One turn sends every row of this set to another row. A few are shown first. Where does it send the rows asked after them?
q498: [ -3  16  25  26  13 -36  35  26  28  -5 -14 -24 -17 -10   2   3 -19 -11
 -25  27  26  10  -7]
q749: [  6  22  30  11  30 -33  39  11  35 -10  -6 -22 -11  -2   2 -18  -3 -14
  -1  33  13  11 -20]
q113: [ 16   2  59 -10  20 -19  12   9  13  14 -17 -41  -9  -8  10  -6  10 -34
   9  -6  -4  11  -3]
q767: [ 20   6  36   1   2   5 -37 -15  -1  -8  -8 -11 -17 -12  24  10   7  -3
   1 -10  -5  13 -16]
q124: [-10  20   7  16  18 -23  41  35  18  -9 -29 -15   1  14   7 -11 -10 -22
 -31  12  18   2   9]
q580: [ 15   7 -14  -1  10  -5 -13  14   6  -8  13 -42 -25 -14  11  18 -15   2
  27   1  12  10 -14]
q187: [  7  15  17 -12   3  13 -30 -18 -13 -17 -17  -7  -4   4  28  -3  15  -9
  -6 -12  -5   2   3]
q256: [ 10   6  29  -6 -11  10 -26   0  -9   6  -7  -7 -17 -15  27   5  13 -16
 -13 -20  -9  11   9]
q985: [ 12   1 -25 -25   5 -37  41  16  21 -15 -11  -4  -4 -10   0  -9   5  20
 -25 -12   5   3 -22]
q686: [  0  18  -3  43  -2  -7   5   3  16   4   6  11  -5  12  14  30 -26   2
  -6  -3  17  -1  -1]
q642: [  5  -5  18  -9   0 -52   4   3  44   3   9 -12 -13  -3 -12  -7  39 -21
 -23   6  -4   3   4]
q920: [  3  -9  36 -11  13  24  28  -3  20 -19  11  11  -5   0   0  -9   9  30
   3  -5   6  -9  -6]
q469: [ 16   4 -23 -16   6 -44  42  15  18  -7  -4  -6  -4 -10  -2  -5   8   6
 -26 -20   5   4 -27]
q739: [ -4   8   2 -22  -2 -38  10 -10  47 -16  17  -3  -1   6   4   3  21 -32
 -22  10   5 -20   5]
q508: [ 13 -19  45  -2  13  21  28  12  23  -7   8  10 -10   1  -1  -6  10  24
  -5 -18  -1  -3  -5]
q553: [  9  13 -28  -5  19   2 -11  14 -10  -6  -7 -42  -8  10   4  -7   7  -2
  20  -9  -1   8   4]
q30: [  5  21  15   3   9   5  26  -4  30   2  23  16  -8  -3  21  -1 -11  11
  24  15  -2  10   0]
q825: [  8   9  -6  45  14 -14   4   7   4  17 -19   6   0  25  -2   5  -1   6
  -8 -17   1  14  12]
q544: [ 16   1 -20 -17   8 -37  40  11  26 -16  -8  -6  -6  -9   4  -2  -4  19
 -23 -11   4   1 -33]
q90: [ -4  15  40 -27   9  -4  24   2   1   8 -13 -34   0 -10  19  -8  10 -38
   7   3   4  -7  16]
q222: [ 20   3  -4  -5   4   6  -2  36  13  -1  17 -36 -30 -12  17  16 -18  -9
  20 -13   0   7 -10]
q151: [ 12   6 -26 -20   6 -42  41   7  20 -12  -1  -6  -3  -8   1  -3   4   9
 -20 -15   6  -2 -34]
q437: [ -1   1  20  34   9  -5   9 -17  -2  -3  10  -2  -8  12 -14  25   8   0
 -17 -25  26 -20 -20]
q317: [ 10  17   9  10  20  -5  22   0  20  17   2  11   0  11   5 -28  14  16
  23   4 -15  25  11]
q188: [ -7  23 -12  37   6 -18   2 -17   0  11   1   2  -5   2  -1   9  -2  17
   6  14  20  17   8]
q645: [  9  14  47 -21  23  -5  13  -9  15 -12 -21 -37   5  10  21  -2  -3 -32
  15   1   0 -16 -12]
q930: [ 18  -2 -20 -17   4 -40  38  21  25  -9  -9  -7 -10 -12   1  -5  -1  18
 -26 -17   1   6 -27]
q814: [  0  -8   4 -14   0 -29  -3   5  51 -35 -13  -6   3  15   5   9   3  -2
 -36  14  10 -15   9]
q688: [ -1  -2  17  34   7  -7  10  -5  -8   9   2  -2  -8  11 -20  14  21   1
 -19 -31  18 -11  -7]
q866: [ -1  28  13   4  32 -21  45  18  26 -12 -22 -17   3  21   6 -28   4 -24
 -11  16   5   0  -5]
q475: [-12   8  24  -8   7  -5   2  -2  -7 -14 -40 -41   7   3  17  10 -13 -16
  -9   8  25 -13  16]
q779: [ 16  13 -17 -12  20   1  -8   7   3 -10   8 -44 -14  -4   9  -2   1   6
  34   4   1  11 -11]
q823: [  8  -5  45   8  17 -18  -8   4   7  -9 -42 -48   0   3  10  15 -15 -11
  -8   3  15   1  -4]
q28: [ 15   3  38  -2  -4   5 -31  -4  -3   4  -4 -12 -21 -19  27   8   9 -10
  -9 -17  -9  16  -4]
q834: [ 18   5 -19 -14   4 -45  37  12  24  -9  -2  -8  -9  -9   2   2   2   8
 -23 -20   5  -1 -38]
q129: [ 13   3 -17   1   5   5  -4  41   3   3   4 -36 -19  -1  15  12 -10 -17
   6 -24  -2   6   3]
q862: [ -8 -11   3 -17  -9 -37   4   6  40  -9   0 -10  -6  -9  -5   0  19   1
 -37  18  13   1  26]
q980: [ 14   8 -21  -9  15  12  -3  36   0   2  -1 -33 -10  11  10  -7   6 -12
  15 -24 -12  10   9]
q765: [  3  14  21 -12  -7  14 -26  -6 -12  -4 -10  -4 -10  -6  27  -1  18 -17
 -11 -18  -8   6  14]
q180: [-10   7   8  27  10  -7  12 -24 -13  -1   8  -3  -4   8 -19  13  23   5
 -12 -20  29 -15  -9]
q582: [ -2  20  25   9  14 -24  52  34  34   4  -5 -14 -11  -1  10 -10  -9 -34
 -19  14  10   5   0]
q859: [ 16  11  27  -7   5  11 -36 -21  -5 -19 -13 -10  -9  -1  28   3  11  -5
   2  -7  -6   7 -13]
q230: [ -6  -3  39   0   2 -17   2  11  -9  11 -35 -45  -5 -17   7   8  -2 -15
 -15   4  19   8  20]
q963: [ 16  -3  16  -8  11 -42   0   0  56 -19   2  -9  -3  23  -2   2  21 -25
 -22  -4  -7 -13 -14]
q804: [ 20   9  19  16  15   7  26  22  36   9   4  19  -1  22  20  -3 -10   1
  10 -14 -20   8   1]
q557: [ 12 -20  16  -2   2 -44  -8  14  49 -16 -17 -17  -7   9  -8  -1  16   5
 -32   7   0   7   5]
q961: [  3 -12  35  -8  13  21  28   3  12  -5   7   9  -6   1  -5 -20  22  28
   0 -10   0  -1   7]
q625: [  0  22   9  21  33 -32  27   9  21 -19 -31 -27   1  15  -1 -17  -7  -3
 -14  32  21   8  -9]

q686 turns into q30
q963 turns into q814
q582 turns into q498
Where do these go?
q230 turns into q113
q920 turns into q180
q985 turns into q469
q859 turns into q187
q129 turns into q222

